Here are some numbered points:
 -5 -40  53 -30 -80 -74  14  47   5 -32  -7 -31  10 -11  17 -13 -43 -15  92 -20  75  51  67  25  19 -29  42 -26  12  15 -19   1 0
 -6  -1   8  17  25  83   2  46 -23 -26  -9   4 -12  54 -58   7   6 -24  20   3 -28 -12 -90 -18  -5 -10  42 -30  37  61  26  32 1
 -7 -29  39 -28 -53 -48  -2  31  16 -27   7 -31  -7   7  23  -2 -14  21  76 -24  50  45  26  27  52 -40  34 -12  21   5  -7   0 2
  0   9   9 -20  -1   8  38  34 -52 -28 -49  17  -9 -23 -28 -50 -26   1  13  25  37 -57  40 -29 -42  44 -54 -37  81 110 -37   9 3
   8   13  -73   22   85    0  -57 -127   63   43   86   -5  -30   -4   85   57   66  103  -77  -35  -94   22  -32   11   65   26  -20   98  -85 -127    1    6 4
  20    3  -31  -24   -6 -103  -40  -69   43   74   28    0  -31  -34   60   16   51   40  -82    0  -19   48   35   23    1   -1  -44   55  -75  -98   16  -89 5
-17  15 -28  68  89  99  12 -11   1 -21  44  12  21  14 -11   1  16   3 -23 -19 -38 -82 -16 -12 -16  46   2  19   0  13 -13  49 6
-49  63  52  43  20  88   3  15 -22 -13 -39  54   3 -43  -3  -1  16 -44  -3  17 -19 -81  -7   9  39 -19  -7 -10  17  11  69  10 7
-24  19  15  33  26  40  -3  -7   2 -11  19   9  13 -16  24   3  10  10   3 -17 -10 -38  10  15  30   1   6  12  -5 -15  12  14 8
 -9  -4  11   6  13  66  22  46 -31 -37 -25   5  11  39 -42  -6 -18 -13  38   2   2 -14 -45 -22  -9   7  19 -32  47  67 -14  39 9
 14  -5 -24 -73  16  26  17  14 -44 -32 -24 -11 -42  35 -21 -18   3  72  13  11  -4   4 -35 -33  10  47 -53  -8  91  96 -48  31 10
  29   19  -42   36   -8  -62  -18  -38   -5   98  -22   38   26  -24  -31   -2    4  -88 -126   48  -21    4   11  -20 -110    0  -33    6  -93  -53   26  -88 11
-29   8  80   1 -60 -18   3  32  13 -41  -6 -12  15 -33  26   4 -37 -12 103 -25  65  13  47  37  73 -64  48 -20   7 -20  19  29 12
-40   9  27  46  58  98  13  15   7 -51  37   6  13   4  20   6   9  36  50 -31 -13 -67  -2  15  51   9  31   5  26  16   2  66 13
 -5  19   9 -28  -5  35  38  21 -61 -55 -49   3   4 -22 -25 -35 -59  16  39  21  36 -55  27 -28  -2  36 -44 -33  75  71 -37  61 14
  35  -11  -49  -56    0 -102  -36  -94   39   52   33  -25  -38  -19   78   21   31   89  -60   -8  -27   77   31   13   21   16  -48   61  -60 -109  -28  -42 15
  -2   20  -26   26   28  -46  -40 -108   70   19   72  -13   14  -66  110   40   16   70  -28  -37  -10    3   90   43   68    3   -2   77  -98 -127    0   10 16
-31   4  74   3 -41  17  -8  54   9 -26 -13   2  -1  -6   0  -4  -1 -36  71 -12  31  15   1  31  56 -57  57 -22  18  18  44   3 17
 -7   7 -48  42  75  45  -4 -64  22  -9  58  -9  20 -10  42  19  -2  41 -16 -17 -40 -38  16   2  20  42  -3  51 -38 -73 -21  46 18
 29 -21 -12 -56 -49 -47  32 -12 -23 -43 -32 -22  16 -19  -2  -8 -75  20  45   6  61  35  62 -21  -7  10 -18 -24  18   4 -67  41 19
 10  11 -40 -12  45  14 -12 -47   4   4  24  -2 -18 -13  33   7  21  52 -23  -8 -28  -5   2  -7  19  35 -34  32  -2 -32 -15  15 20
-27  12  19  76   4  49  30  51 -15 -20 -14  24  56  -1 -48 -13 -35 -95  21  10  22 -53  16   6 -38 -14  49 -31  -7  31  20  23 21
  13  -15   56  -44 -107  -26   35  114  -65  -17 -106   10    8   14 -100  -41  -69 -110   50   44   68   27  -18  -34  -69  -43   11  -93   55  127    5  -26 22
   0  -16   -5  -16   26   67   -9   37  -13   -5   10  -10  -41   81  -37    7   46   24   10    2  -53    8 -117  -15    9    1   19   -5   56   82    9    3 23
 11 -19 -38 -11  46  34 -20 -15  21  -2  46 -30 -25  55  12  21  42  71 -19 -18 -57  23 -66  -8  11  28  -3  23  11   7 -19  11 24
 -8   0   8 -10   4 -17  -6  13   0  32  -1  16 -24  -2   0 -12  46  17 -39  16 -15  -5 -11   4 -20  11 -34  11  18  39  12 -56 25
  1  43 -20  38  29  30 -15 -43   2  32  -8  31  16 -29   3  22  14 -26 -59  13 -30 -31 -17   4   8  -6  -8  19 -45 -79  40  -4 26
-40   9  25  71  39  62  15  33  -2 -23  23  12  37  -6 -12 -19   3 -40  13 -12  11 -76  24  14 -25  12  18 -10  13  44   7  19 27
  5 -21  24  -6 -52 -37  27   5  -9 -42  -6 -22  38 -46  13  -9 -82 -18  74 -15  76  11  95  10  13  -7  22 -25  -5 -29 -41  40 28
-25  -4  91  -2 -89 -13  18  69   6 -63 -35 -18  30 -23   6   1 -65 -43 127 -16  91  24  55  31  69 -74  78 -45  12   3  14  34 29
 31 -48 -16 -45 -36 -45  15   1   7 -40  16 -53  -3  22   6   6 -44  40  54 -20  34  57  18  -5  12   2  13 -14  11   4 -64  32 30
 -5  35 -38  32  61  57  -1 -15 -35  38 -22  45  -1  -4 -36 -14  24 -31 -93  35 -52 -77 -43 -39 -62  40 -58   3   2  30  13 -11 31
-29  21  88 -13 -62 -18  -4  24  13 -45 -20  -5  12 -59  48   4 -42 -12 105 -24  64   7  73  41  98 -63  53 -16   1 -41  27  34 32
 -28   22   44   53  -23   51   56   63  -49  -55  -48   24   70  -33  -54  -32  -83 -102   51   17   67  -71   60  -13  -41   -2   26  -50   26   67   -4   48 33
 -5  10  21  41 -22  18  18  14 -11 -12 -24  10  47 -15 -36  10 -51 -87  13   4  25 -12  22   2 -21 -33  33 -21 -33 -18  26  21 34
 -30    8   46   98   -3   60   44   72  -18  -28  -14   28   79   -1  -70  -19  -45 -127   31    9   41  -60   20    3  -55  -34   72  -45  -19   40   33   26 35
  25  -10  -67  -72   41  -89  -70 -114   60   79   70  -23  -98    9  101   27  115  127  -97  -17  -95   75  -39   19   63   36  -70  100  -35  -99  -16  -79 36
  22   14  -34  -24    4 -112  -52 -102   49   88   26    1  -35  -58   89   15   56   60  -86   -3  -27   40   56   25   19   -4  -55   67  -85 -127   11  -79 37
 -6 -23  61 -12 -62 -13  12  58   1 -33 -24 -17  10   4  -9 -10 -40 -24  89  -7  54  33  13  20  28 -46  53 -37  26  26   5  16 38
 15 -31 -10   0 -23 -29  33   9   0 -19  19 -24  28   0  -4 -24 -39  -2  22  -7  37   7  56 -10 -46  25  -1 -12   3  18 -50   9 39
  3 -22  -4  -4  -2  34  20  42 -28 -29 -18  -5  10  43 -43 -10 -24 -20  26   4  10   3 -46 -23 -21   6  16 -34  38  65 -15  28 40
-16   1 -24  16  69  63 -17 -27  17  -2  46   0 -14  30  23  24  51  57 -14 -20 -56 -29 -56  14  40  23  -1  36   7  -2   5  26 41
  36  -43  -30  -41  -24 -102  -30   -8   32   79    5  -10  -40   44   -4    2   63    3  -80   15  -26   88  -36    5  -68   -7  -23   17  -34    5    5 -115 42
 -52   32   82  100  -16   71   35   89  -17  -39  -34   37   77  -20  -54  -18  -56 -127   48   11   58  -86   45   11  -31  -38   65  -57   -2   58   48   33 43
 15   4   9 -12 -55 -43  22  -3 -21 -21 -34  -2  34 -40  -7 -17 -76 -39  31  14  60  14  70  -3  -9  -7   0 -23 -19 -29 -24  13 44
 22 -20  10 -98 -31 -23  21  28 -43 -48 -38 -20 -43  18  -7 -27 -31  66  53  12  30  17   9 -29  10  30 -52 -30  96  92 -58  23 45
 13  -2   9 -22 -37 -45  -8 -16   9  -1 -10  -9  -5 -19  31  11 -30   7  17   1  19  37  28  10  32 -22  -2  -1 -15 -49  -1  -2 46
  2  20  -4 -60   1  34  25  19 -66 -23 -64  20 -29  -8 -32 -33  -8  31   0  29   3 -35 -14 -43 -10  39 -70 -24 102  99 -29  21 47
 33 -20 -15 -63 -53 -58  28  -3 -40 -24 -50 -14  -7 -17  -9 -27 -72  17  25  16  46  32  42 -33 -22  24 -43 -25  26  29 -64  19 48
 -8 -11  58 -18 -55 -46  -4  37  12 -20 -10 -13   0 -10  20  -1 -13  -2  66 -17  43  31  29  26  42 -45  28 -12  14   0   5  -3 49
 16 -11   9   2 -42 -17   3  25 -16  31 -45   9  10  24 -48   7 -16 -81 -14  23   8  27 -32  -8 -42 -44  22 -32 -27   1  25 -26 50
Which two points above are nearest to each new point, looking only along the 7 directions in which the numbered points spread most? Their numbers follow each, smallest number first.
-21  29  20  31  11  37   6  -1  -5 -11  -7  22   7 -27   8  -4  -2 -13   4  -4  -6 -40  16   8  19  -6   3   6   0 -14  26  19 >> 7 8
  1  24 -28  23  19  51  15  -6 -42   9 -37  28  20 -13 -43 -15 -19 -50 -46  34 -12 -53 -22 -31 -47  19 -32 -17   7  31   4  11 >> 31 40
-44  28  15  82  52  81  16  20  -6 -23  21  24  44  -6 -15  -7   3 -42  -2  -4  -8 -84   7   1 -19  21  15   2   5  32   9  37 >> 6 27
  39  -10  -47  -49  -11 -102  -32  -94   48   40   30  -23  -22  -38   78   21   10   87  -38  -17   -5   64   51   16   29    5  -40   48  -70 -127  -31  -35 >> 15 37
 15  -9   7   3 -55 -42  31  20 -21 -11 -29  -6  42 -23 -26 -17 -76 -66  20  13  70   3  73 -10 -43  -8   0 -31 -16   3 -28   8 >> 39 44
  22  -39   55  -59 -107  -36   31  127  -60   -8 -100   -1   -9   46 -108  -41  -58 -100   49   43   66   58  -43  -24  -71  -54   25  -96   66  127    6  -38 >> 22 50
  -2  -15  -12   -5   38   63  -12   35   -8   -1    0   -2  -43   75  -28   -7   60   28  -12    1  -56   -1 -121  -15    8   15    9    0   55   75   19    4 >> 1 23
-15   5   0   7  43  57 -14  11   8  17   8  10 -38  50 -24   3  63  19 -29  -5 -55 -14 -92  -7   2   7  -4   5  31  49  30 -13 >> 23 41
-20   8  -2  33  42  29   3  -8  15  -5  39  -5  13   6  16   2  17  13  -2 -16 -13 -33  12   4   8  14  15  19  -5  -4  -5  16 >> 8 20
  -4   11  -22   56   41  -19  -55 -127  104    5  106  -35   21  -40  127   82    9   74   14  -69  -30   37   57   67  127  -31   66   91 -127 -127    5   50 >> 4 16
  48  -12  -62  -71  -23 -110  -22  -93   17   37    7  -29  -27  -33   65   15  -11   82  -42   -4    1   68   55   -8   19   24  -51   47  -54 -108  -47  -23 >> 5 15
 -16  -38   30  -76    3   15  -16   77   -5  -10    6  -10  -89   90  -11  -29  103   88   23   -8  -38   27 -111    9   22   10   -9  -15  118  127   14  -41 >> 10 23
  20  -15   48  -36 -100  -24   35  112  -73  -11 -106   11    7   21 -108  -38  -59 -115   42   45   68   33  -31  -36  -74  -46   14  -96   61  127   10  -26 >> 22 50
-16  44  17  20  13  54   8  16 -32  11 -47  50   2 -25 -24 -22  22 -37 -25  29 -15 -60 -20 -10 -11   2 -31 -11  21  35  39  -5 >> 7 31
  6 -15  -3  -1  -5 -16  23  24 -17 -18  -7   2  18  -6 -13 -24 -26 -12   8  10  24 -14  33 -17 -40  25 -11 -18  24  39 -30   2 >> 39 40
-32  57  26   3  25  60 -18 -19  -4 -22 -13  22 -15 -42  30   8  11  29  27  -7 -15 -39  -3  18  88 -16  -5  12  17 -37  40  40 >> 7 8
 14  31 -27  -1  12  12 -10 -26 -17  35 -34  26  -2 -16 -18   7   3 -25 -64  28 -26  -8 -21 -15 -32   1 -39   6 -31 -31  27 -18 >> 25 26
  4  -7   2  24  -9  27   0  -5   6 -13   2 -11  24  11 -18  22 -44 -43  30  -8   8  24 -19   2  13 -32  43 -12 -32 -43   6  37 >> 34 46
-15 -21  -4  20  53 113   3  18   4 -72  40 -27  -2  67  -7  25  -4  50  81 -41 -24 -11 -77  -4  69   6  61  -1  47  24 -18 105 >> 1 13
-34   8  13  72  46  62  11  23  -1 -16  34  12  41   3 -19 -11  -1 -39   9 -11  -9 -67  12   3 -30  17  31   0   4  30   0  24 >> 21 27
-27  -5  19  59  23  33  17  34  10 -22  29   7  35   6 -14 -18   2 -29  19 -15  13 -45  14  14 -30   9  28  -9   1  33   1   6 >> 21 27
 -8 -12  -1  39   2 -16  15  15  10  16  26   1  28  -2  -6 -11   3 -34  -9   1  13 -19  42  10 -48  12  11  -5 -18  10 -11 -21 >> 27 39
 11 -26 -24   0   1 -45 -13  -1  26  36  27 -11 -10  21  -2   3  38   1 -41   0 -21  25 -13   7 -45  10   5  10 -25   4  -1 -51 >> 25 42
 14 -40  -6 -20 -27 -45  24  32 -10 -21   2 -25  15  12 -19 -25 -33 -13  22  -5  47  17  37 -11 -58  20   5 -23  17  54 -51  -3 >> 39 48
-13  33 -19  16  43  68  21   9 -55   0 -33  37  12  -6 -45 -29  -1 -24 -39  34 -14 -73 -16 -33 -48  45 -46 -18  39  61   2  12 >> 3 31
 -5  32 -16  21  31  45  16   2 -46  22 -38  39  11 -12 -46 -19   8 -48 -60  39 -22 -63 -21 -33 -56  34 -50 -15  20  51  17  -9 >> 25 31
  32   -6  -54 -100   30  -82  -71 -117   52   45   63  -26 -105   -3  118   31   93  127  -48  -23  -67   81  -22   18   99   26  -65   89  -11  -95  -28  -44 >> 15 36
-23  43  10  23  39  46  -9 -13   5   9  -6  31  -4 -28  12   2  28  -3 -24  -4 -26 -50   4  10  28   7 -24  21   2 -18  27  10 >> 8 26
  6   2  33 -14 -60 -33  32  21 -23 -28 -55   4  41 -38 -12 -21 -85 -56  47  10  73   9  77   2 -16 -17   4 -41   6   5 -22  20 >> 28 44
  20  -11  -23   44  -25   -1   16   23  -17   31  -30   12   44   32  -76    3  -40 -121  -43   20    5   16  -33  -27 -100  -25   34  -34  -55    9   19  -19 >> 34 50
